0: [3 5 5 4 6 6 3 5 4 6 5 6 4 4 5 7 5 5 3 4 1 7 3 6 5 3 5 5 8 4 5 5]
1: [8 5 5 6 5 6 8 5 4 3 5 6 6 2 4 4 1 2 5 3 9 7 5 3 6 6 6 3 5 7 4 5]
2: [1 7 4 6 4 4 5 5 6 1 4 6 1 4 1 5 4 2 6 2 4 6 3 3 7 2 3 7 6 2 5 9]
3: [6 4 5 7 4 5 6 5 4 2 6 1 7 4 8 5 3 7 5 6 5 3 5 4 6 2 4 4 5 5 9 4]
4: [3 6 5 6 6 6 4 4 3 3 4 7 3 1 3 4 5 5 5 8 5 6 1 5 5 4 3 4 4 4 2 3]
5: [5 3 4 4 4 2 4 2 4 2 7 0 6 5 5 1 5 7 4 3 4 1 6 6 6 7 7 6 0 1 8 4]
6: [2 6 4 2 7 5 1 3 3 4 5 6 6 6 5 4 7 8 4 7 5 3 4 5 3 3 3 3 1 7 2 6]
7: [5 5 7 4 3 7 6 4 7 4 7 0 5 6 1 2 3 3 4 8 5 6 6 5 6 8 8 2 8 3 5 2]
8: [4 4 5 4 6 5 4 5 5 3 6 5 3 3 5 3 3 4 4 2 4 5 5 5 3 5 4 5 3 3 5 5]
9: [8 3 3 4 4 4 5 4 4 3 5 2 5 3 6 2 2 6 3 6 7 5 6 5 6 9 5 4 1 5 4 2]
10: [5 4 4 6 5 6 5 1 3 2 4 4 7 3 6 3 5 5 5 7 6 7 4 4 7 5 3 4 3 5 4 5]
11: [6 3 4 5 1 3 5 4 4 5 1 3 3 4 7 6 3 6 4 5 6 4 6 4 4 6 5 6 4 4 7 5]
12: [3 3 5 2 5 6 6 4 6 3 6 0 1 5 0 3 5 1 5 3 1 3 1 6 4 3 5 4 5 5 7 6]
13: [3 8 6 3 3 4 2 9 7 9 3 6 4 8 1 9 7 4 5 4 2 4 6 7 6 6 4 3 6 8 0 4]
14: [5 6 5 4 5 4 5 4 3 5 3 4 5 5 5 6 6 8 5 6 6 3 5 5 4 3 5 4 5 6 7 4]
15: [5 5 2 3 4 3 3 5 5 5 3 5 3 4 4 4 4 6 4 8 6 4 5 5 3 8 3 4 1 4 0 2]
16: [5 6 7 6 3 4 6 2 4 4 4 7 7 3 5 6 4 6 7 3 3 5 5 5 8 3 5 6 7 4 6 6]
17: [7 3 6 7 3 4 6 4 4 2 6 6 4 2 4 4 2 4 4 3 6 5 5 5 7 5 6 5 5 3 6 4]
18: [6 6 7 5 5 6 6 5 6 9 6 6 6 5 7 5 2 3 7 2 4 6 6 5 2 5 7 4 8 5 4 2]
19: [3 4 4 4 4 5 5 7 7 7 5 3 3 5 5 3 0 1 3 6 2 8 5 4 6 7 2 5 8 2 5 3]
20: [4 4 9 7 4 4 7 1 3 4 3 5 3 4 2 3 6 4 6 2 4 3 4 6 3 2 8 5 9 1 9 5]
21: [3 3 3 2 4 3 4 2 5 5 2 4 2 5 5 8 5 4 5 7 7 4 3 4 1 5 3 6 3 8 3 3]
22: [6 3 5 5 4 6 7 2 3 3 6 4 7 4 3 1 4 4 4 6 6 4 4 5 6 4 5 3 4 3 3 2]
23: [7 3 6 5 3 6 3 3 6 6 7 2 3 5 4 2 5 7 3 6 3 2 7 7 1 7 9 2 4 2 7 0]
24: [6 5 3 2 5 5 5 3 4 4 5 4 6 3 6 5 6 4 4 3 5 5 3 5 4 4 3 5 1 8 2 5]
25: [4 6 5 1 5 5 5 7 7 2 6 2 5 8 1 3 4 1 4 6 6 2 5 2 5 6 5 2 3 7 2 3]
26: [5 5 4 3 3 4 5 3 6 4 3 5 2 5 1 6 7 4 6 3 4 4 3 6 4 6 6 6 3 7 4 7]
27: [2 5 5 4 5 3 1 8 6 6 7 2 5 8 5 5 5 5 5 6 4 3 7 3 6 5 3 3 4 4 5 2]
28: [5 3 3 2 5 6 4 9 6 9 4 5 1 6 6 7 2 3 3 5 3 5 4 4 0 5 5 4 8 6 3 2]
29: [3 5 5 4 7 4 5 3 4 5 4 4 5 5 3 3 5 4 6 5 5 4 4 5 4 4 5 5 4 5 6 7]
30: [6 6 3 4 5 5 1 7 5 5 4 8 4 4 6 8 7 6 5 2 5 4 4 5 4 4 3 5 2 9 3 7]
31: [5 3 3 4 4 3 3 4 4 7 5 5 5 5 6 4 6 5 4 2 5 3 6 5 2 6 7 6 3 4 5 4]
32: [3 3 5 6 6 3 6 3 4 4 4 4 6 6 2 4 5 3 6 5 7 2 6 3 5 2 4 4 4 5 6 5]
33: [5 3 2 5 5 4 6 5 5 5 4 4 7 5 9 5 2 4 4 5 7 5 6 3 4 4 4 6 4 6 3 5]

[3 5 4 5 6 5 4 5 3 3 4 8 2 2 3 5 5 6 5 7 5 6 3 5 6 4 3 5 4 5 1 4] 4 15 10
[4 5 6 7 6 4 7 4 4 3 7 7 5 3 3 3 3 1 7 2 7 6 5 4 5 4 6 4 7 2 5 4] 17 1 8
[7 4 3 4 6 5 4 7 3 5 8 4 6 4 7 3 3 6 3 4 3 5 6 6 5 5 4 5 3 3 6 1] 8 9 31
[4 5 4 4 3 3 2 2 4 6 2 6 4 5 3 5 7 6 5 2 4 3 6 7 3 7 9 6 4 3 4 7] 31 26 29
[6 6 5 1 3 6 2 3 7 4 4 8 3 5 1 5 7 3 3 1 4 3 4 6 3 8 6 3 2 7 2 7] 26 30 24
[5 4 6 3 6 5 3 7 7 8 7 5 3 7 4 4 5 2 4 4 4 5 5 5 2 6 5 4 5 5 5 1] 28 18 27
[2 4 4 5 5 4 3 6 6 6 4 2 3 5 6 5 5 7 5 6 4 3 4 4 3 3 3 5 4 6 7 2] 14 27 29
[1 6 4 2 6 7 3 5 5 4 6 3 5 7 3 5 6 6 3 7 2 4 3 2 5 0 1 3 6 6 3 6] 6 0 29
[3 6 3 4 4 4 4 8 7 3 3 5 4 5 4 6 3 2 4 4 4 7 4 1 7 6 2 4 4 4 4 9] 2 8 19
[2 4 3 3 5 5 5 3 4 5 3 3 4 6 3 4 6 4 5 6 6 3 3 4 4 2 3 5 4 5 2 5] 29 32 21
[3 6 5 5 5 3 7 6 5 4 2 4 3 4 4 5 2 4 6 7 6 6 5 3 4 5 5 4 6 4 3 5] 29 33 14
[3 6 5 5 4 6 7 3 5 3 2 6 1 3 0 4 3 2 5 9 7 5 2 4 5 5 3 4 6 4 2 3] 4 22 29
[6 6 6 6 5 5 3 7 3 4 6 5 6 4 4 3 5 6 5 5 5 2 8 4 3 5 7 3 5 3 7 2] 14 31 8
[7 5 4 3 6 5 4 4 4 5 5 7 5 2 5 4 3 4 5 1 5 6 3 6 5 7 6 5 3 5 4 5] 8 24 31
[6 3 3 4 3 7 7 2 3 3 5 1 8 4 7 4 4 4 3 6 5 6 3 5 6 4 4 4 5 7 4 5] 10 22 24
[7 4 6 7 3 5 6 5 4 2 5 7 4 2 5 4 3 4 3 3 6 5 6 4 7 5 6 6 5 3 7 5] 17 8 1
[6 6 4 6 3 2 5 5 3 5 5 6 7 3 8 7 6 8 6 2 5 6 5 4 7 4 3 6 4 6 3 7] 16 30 24
[5 3 5 4 3 4 3 4 5 5 4 2 5 5 6 6 3 6 3 8 4 5 5 3 4 7 5 4 3 5 5 2] 11 9 15
[4 5 7 4 2 7 7 1 5 3 4 2 2 3 1 4 6 4 4 5 3 2 1 9 2 2 6 4 5 7 6 4] 12 26 29
[3 6 5 4 4 4 4 7 7 2 4 4 4 4 4 6 4 3 4 4 4 6 4 0 6 5 2 4 5 5 4 8] 2 8 29
[6 4 4 5 4 4 7 2 4 2 4 4 7 5 4 4 5 2 5 3 8 2 3 3 4 2 5 5 3 8 6 7] 32 29 24
[3 4 4 3 3 6 3 5 6 4 5 0 3 6 4 5 6 6 3 8 2 5 3 4 7 5 3 4 4 3 3 3] 27 15 0
[7 6 3 3 3 3 4 6 4 5 5 7 7 5 6 7 5 5 4 3 6 4 6 4 6 7 5 4 2 7 0 3] 24 30 15
[6 4 5 5 5 5 3 2 2 5 2 6 5 4 5 6 5 7 3 5 2 5 4 6 5 3 5 5 6 4 6 7] 0 14 16
[4 4 6 5 5 5 5 5 5 3 6 4 6 5 4 5 4 5 4 4 6 4 5 2 5 1 3 3 6 4 8 6] 32 3 29
[3 6 4 4 4 5 4 6 4 7 4 3 4 6 5 6 6 5 5 3 2 7 4 6 5 4 7 5 7 4 4 6] 0 29 14
[6 4 6 5 5 5 6 6 4 5 5 6 6 5 6 5 5 6 5 4 5 4 6 4 4 4 6 4 5 3 5 4] 14 31 8
[3 5 4 4 9 6 5 8 4 5 8 7 2 3 5 3 3 2 5 2 1 7 4 5 2 3 4 6 6 3 5 6] 8 0 29
[3 5 4 5 9 6 5 8 3 6 7 6 2 2 5 3 3 2 6 2 1 6 4 5 1 3 3 5 6 2 5 6] 8 0 29
[8 4 7 6 5 6 5 4 4 2 4 9 4 4 4 7 4 6 3 7 8 4 4 4 2 2 5 2 7 5 4 3] 14 4 17
[2 5 7 4 2 3 4 2 5 5 2 4 4 7 4 7 8 7 5 6 4 2 3 6 4 1 4 5 5 5 5 5] 14 29 26
[3 6 3 5 6 3 1 9 6 5 6 7 5 5 5 7 5 4 6 2 4 5 6 2 4 4 3 5 4 5 4 5] 30 27 8
